In the rows, 128 means zero.
One turn sends every row of this set to another row. A few are shown first. Where does it send the rows asked after them?
q903: [111 119  77 155 136 108 130 149 129 141 115 126]
q733: [147 132 147 125 123 149  93  98 136 173 137 102]
q198: [111 116  81 154 139 117 137 154 125 129 116 117]
q318: [124 136 101 106 118 121  85 119 168 140  89  95]
q30: [107 122 140 131 137 147 143 144 104 179 125  88]
q156: [107 157 112 135 150 145 103 113 159 129 112 131]
q695: [117 171 100 126 137 100 130 152 126 142 116  97]
q315: [153 125 138 115 123 144  93  89 137 165 132  99]
q221: [108 157 107 128 149 138 102 100 156 137 115 133]
q541: [102 111  87 159 142 117 135 145 124 127 114 114]
q72: [110 120 138 131 137 141 151 159 112 161 130  84]
q742: [112 121  84 150 145 111 144 147 128 135 119 127]
q699: [112 166 102 124 146  99 126 154 140 145 116  89]
q816: [131 146  98 107 110 122  91 119 163 136  88 109]
q880: [103 149 110 137 143 146  95 107 153 140 110 138]
q128: [112  94 126 114 109 163 109 116 144 170  96 103]
q649: [157  90 115 138 119 119 134 136 108 163 137  93]
q464: [147  88 108 140 110 114 127 132 122 160 141  77]
q367: [155  94 110 136 113 121 128 139 114 162 143  80]
q394: [106 156 126 141 154 140 104 111 156 129 111 126]
q23: [114 124 134 128 125 145 153 152 102 161 135  91]
q25: [126 136  93 113 119 111  94 124 167 155  81 107]
q62: [155 102 114 143 115 113 128 142 112 174 144  89]
q191: [126  97 133 110  97 167 114 119 139 155 108 102]
q916: [152 133 146 123 122 135  96  97 154 163 139  89]
q189: [121 164 107 130 146  94 128 153 126 164 109  91]
q80: [151 134 142 117 121 149  93  98 147 162 138  94]
q772: [122  90 136 112 108 165 110 124 141 156 103  91]

q128 turns into q25
q367 turns into q80
Now these:
q464 turns into q916
q816 turns into q695
q699 turns into q72
q880 turns into q903
q315 turns into q221

One turn sends every row of this set to another row. A few are shown first. Where does it send the rows asked after them?
q350: [119 146 118 102 134 163 104 116 148 125 113 138 116]
q548: [145 111 149 164 138 107 117 128 115 157 122 119  98]
q102: [166 101 165 107 108 141 139 128 108 126 153 119 130]
q234: [129 116 122 121 125  67 145 138 128 133 106 119 130]
q520: [133 135 104 147 112 129 154 153 127 114 110 148  96]
q577: [170 112 166 127 110 136 138 135 101 118 157 119 130]
q644: [145  95 128 157 131 124 113 100 106 139 129 117 105]
q792: [169 147 111 112  84 135 129 138 111 112 104 137 119]
q468: [150 136 158 108 112 134 117 138 124 109 116  91 161]
q948: [137 167 115  95 138 143 111 118 143 106 123 139 124]
q909: [131  89 136 112 114  87 138 151 115 134 105 142 149]
q260: [155  93 155  97 110 123  90 103 120 132 115 127 137]
q597: [159 110  99 134 147 100 107 124 122 108 104 126  96]
q800: [157 134 112 110 103 121 145 145 130 108  87 135  89]
q669: [132  94 132 120 107  90 160 121 110 141 107 131 126]
q164: [128  99 133 107 114  77 132 118 116 135 107 126 147]
q190: [148 145 138 139 158 115 140 154 140 107 153 139 104]
q311: [152 140 147 145 152 128 107 175 122 124 148 135 122]
q467: [114 150 111 103 135 131 120 124 162 129 117 153 113]
q937: [168 105 161  92 110 127  97 113 129 133 119 125 150]
q867: [133 133 156 139 162 131 132 162 135 122 155 137 127]
q767: [144 136 149 102 111 123 121 155 117 118 117  97 166]
q52: [153 139 108 129 145  84 124 144 123 113 151 149 119]
q95: [154 108 134 147 142  96 106 106 132 136 123 134  84]
q726: [168 104 149 155 125 113 114 110 110 139 133 132  94]
q345: [165 142 124  96  98 125 136 159 116 103  91 127 117]
q724: [111 129 118  96 144 150 105 119 141 103 122 146 131]
q886: [121 121 170 115 109 145 117 138 124 157 147 119 138]
q601: [161 137 123  85  95 116 140 140 125 115  96 157 120]
q511: [116 119 165 117 122 146 110 137 135 154 143 134 150]
q882: [135 135 150 136 178 130 111 151 136 110 136 126 110]
q398: [135 115 172 115 113 166 104 139 125 115 110 109 116]
q460: [123 123 110 124 129 117 121 121 140 124 133 181 100]
q878: [147 116 153 115 111 178 110 134 121 113 108 112 111]
q448: [119 122 102 136 136  96 123 153 140 134  88 132 126]

q644 turns into q909
q767 turns into q878
Now these:
q460 turns into q52
q350 turns into q867
q102 turns into q937
q882 turns into q548
q467 turns into q190

One turn sends every row of this set to another row. A few are shown first. Where does it send the rows asked after them?
q444: [163 147 156  87 143 118 121 138  85  80 170 114 154 108 115 142 114 146
 135 170]
q605: [137 123 168  85 125 145 144 102 115  60 136 147 132 114 107 116 141 210
 146 143]
q858: [138 134 170  96  95 124 113  94  97  90 155 110 131  90 124 116 166 172
 124 176]
q656: [155  93 182  93 157 168 122  96 102 118 147 142 121  98  98 140 151 131
 157 145]
q400: [124 120 140 105 104 152  94 132 137  91 146 117 147 112 123 100 146 174
 137 153]
q959: [174 135 167 107 118 130  95  71  99  66 122 135 140  95 147 156 142 150
 149 153]
q344: [174  96 171 109 122 126 132 143 104 117 105 140 162 117 108 124 122 163
 123 168]
q544: [144 120 152 102 166 149 171  86 161  78 121 148 118 100 104 123 152 157
 123 146]
q142: [131 104 161  81 148 149 134 146 112  75 109 135 119  59 117 127 142 175
 168 158]
q976: [154 103 160  88  98 118 133 111 112  59 148 142 150 109  83  90 138 150
 130 141]
q224: [157 112 154 102 149 127 168  84 152  77 130 144 126  92  90 110 154 120
 112 149]
q793: [159 107 167  94 159 181 121  94 110 116 159 137 125  97 115 138 140 128
 153 137]
q117: [167 119 142 113 119 145  78 101 128  67 118 139 157 111 141 137 127 137
 154 134]
q747: [138  99 133 112 150 104 139 107 145  84 104  94 129  73  78 154 121 174
 137 167]
q799: [147  94 162  81 126 122 131 144 100  74 119 130 129  49 100 112 143 131
 154 162]
q355: [152 136 109 111 156 115 107  78 105  69  98 116 125 120 125 112 108 149
 129 176]
q265: [162 105 169  95 153 174 121  91 106 117 161 136 127  93 112 135 140 118
 148 140]
q743: [141 133 112 112 153 110 118  69  98  76 103 115 121 111 126 117 101 146
 134 175]
q879: [172 106 181 107 129 128 140 130  96 117 104 140 152 113 116 138 129 184
 126 174]
q134: [153 137 110 110 155 113 108  76 102  69 100 116 124 118 124 113 109 147
 128 178]
q823: [140 129 105 114 154 115 113  76 105  77 101 116 125 115 124 113  98 143
 135 170]
q21: [147  96 135 106 151 103 143 115 142  76 103  86 133  72  83 147 131 173
 131 171]
q675: [142  96 134 112 145  98 137 106 142  83 107  93 131  69  74 150 121 162
 134 168]
q132: [146  95 133 107 149 102 143 116 142  76 104  86 134  73  81 145 130 170
 131 170]
q506: [154 147 147  89 153 135 117 148 100  81 164 119 153 119 122 144 109 162
 144 163]
q218: [116 130 154 109 158 124 123  78 119  90 139 111 111 117 123 133 185 127
 133 178]
q167: [154  89 175  96 156 170 118 102 107 119 146 144 125 102  95 135 148 125
 156 140]
q728: [112 118 136 115 158 136 108 103 144  91 135 114 124 130 117 118 172 117
 138 163]

q656 turns into q793
q142 turns into q117
Now these:
q544 turns into q728
q605 turns into q400
q743 turns into q747
q506 turns into q344

One turn sends every row of this set to another row. A few are shown first. Where does it send the rows asked after them?
q50: [190 126 104  97 124 149 120  89 128 175  75 155 163 132 145 134 146 160
 126 140 120]
q619: [151 155 108 121 149  90 145 142 125 147 104 146 192 129 151 136 143 141
 138 161 172]
q572: [109 119  85 140 125 108 155 113 130 112 100 109 135 143 112 129 117 131
 138 172 147]
q145: [ 98 124 111 116 121 121 137 125 134 132 110 163 173 187 156 147 141 146
 133 140 162]
q443: [188 144 101 108 117 151 130  98 114 185  90 112 148 132 140 132  99 161
 131 143 120]
q666: [110 121  98 145 126  97 160 117 125 114  79 144 138 154 140 154 140 131
 137 131 131]
q424: [186 119 104  96 106 141 103  80 145 180  77 136 149 126 125 129 137 158
 124 168 136]
q45: [ 93 121 108 108 104 116 118 116 149 134 117 139 162 177 135 136 127 149
 132 175 181]
q795: [192 124  96 111 110 128 137  86 137 203  85 122 151 149 137 142 120 146
 128 132 115]
q857: [ 89 118 103 137 115 154 145 132 135 136 114 140 150 174 139 144 130 140
 137 169 167]
q717: [137 129 101  91 120 112 116 135 146 174 123 141 148 139 157 133 137 116
 134  88 137]
q322: [179 123 101 117 116 177 124  97 126 178  72 139 136 120 134 135 136 156
 129 163 125]
q258: [143 129 102 140 116  83 140 128 159 171  98 128 162 131 125 142 150 123
 138 191 184]
q715: [112 137 104 111 118  70 126 106 127 101  89 131 149 146 131 134 119 149
 132 150 151]
q46: [179 140 112 110  90 132 113  90 131 195  70 122 128 135 142 147 109 160
 129 141 127]
q334: [130 154 120 156 122 122 145 152 125 157  80 146 142 117 153 157 143 137
 142 174 174]
q207: [128 130 102  89  97 114  92 129 158 176 126 112 127 123 135 122 116 121
 134 130 160]
q141: [125 129  93 117 121 160 129 150 136 175 126 119 121 120 144 130 119 112
 138 116 141]

q717 turns into q141
q145 turns into q857
Now these:
q715 turns into q666
q334 turns into q258
q46 turns into q795
q50 turns into q322

One turn sends every row of this set to another row. A few are shown first. Where does it send the rows asked after them?
q598: [118 147 128 134 156 159  78 128 137 111 116 125 109 144 132 124 153 102]
q59: [131 101  92 101 145 134 142 142 156 132 160 128 141 127 149 134 110  83]
q999: [ 98  99 145 123 134 134 158 148 108 141 140 147 119 144 152 122 107  78]
q418: [130 118 138 134 130 154 133 149 130 156 126 172 116 107 154 117 165 117]
q777: [122 125 161 138 123 122 107 175 127 147 128 163 114 156 110 133 108 115]
q949: [131 130 159 129 113 141 139 123 133 118 139 110 155 127  72 116 136 137]
q647: [134 143 143 122 132 108 114 145 130 118 129 133 107 116 129 141  75 113]
q806: [119 115 130 120 136 149 176 136 101 139 134 136 171 144 118  96 129  85]
q66: [120 123 142 120 133 120  86 142 107 111 152 142 145 125 110 126  78  87]
q659: [129  92 125 129 126 138 105 131 126  87 108 128 180 132 140 102 123 107]
q790: [105  98 129 139 131 137 142 164 106 153 137 141 128 116 159 126 165 131]
q996: [119  83 136 119 134 132 135 144 137 113 113 138 144 121  69 117 128 130]
q989: [132  95 124 136 138  94 129 128 110 105 116 107 127 121 134  98 130 133]
q691: [144 149 132 136 134 145 116 142 145 126 149 134 147 147 147 100 159  63]
q852: [125 127 123 131 155 162 117 156 125 166 121 154 132  94 159 131 145 111]
q159: [123 148  95 121 135 124 134 140 125 125 162 121 158 141 144 111 152  64]
q112: [119 182 127 118 132 132 128 134 121 131 115 133 151 129 162 129 137 130]
q246: [108 119 125 117 142 121  95 146 112 103 139 123 125 106 116 149  82 106]
q987: [138 147 100 141 134 126 112 145 158 149 141  99 126 142 104 130 103 106]
q226: [132 130 125 119 130 156 115 142 164 135 163 131 155 159 136 125 168  80]
q553: [125 128 126 146 114 148 112 140 129 175 151 121 130 125 100 137 122 150]
q305: [ 90 157 149 127 118 140 132 123 145 122 124 111 126 143 145 136 167 122]
q981: [ 99  87 122 116 107 141 103 104 120  98 126 154 138 105 140 122 121 103]
q479: [122 156 130 135 134 139 126 136 130 141 119 141 142 126  63 110 129  85]
q308: [136 147 118 114 137 161  93 128 125 125 124 165 137 147 127 123 159 146]
q681: [124 116 124 120 112  99 114  98  96 109 162 124 135 125 127 101 128 119]
q376: [119 101 130 114 125 138 125 143 127  98 138 118 170 131  75 133 130 142]
q861: [118  87 138 133 142 171 130 145 113 154 164 110 168 108 138 124 136 115]

q777 turns into q59
q159 turns into q949
q376 turns into q418
Now these:
q989 turns into q112
q308 turns into q981
q553 turns into q999
q996 turns into q852

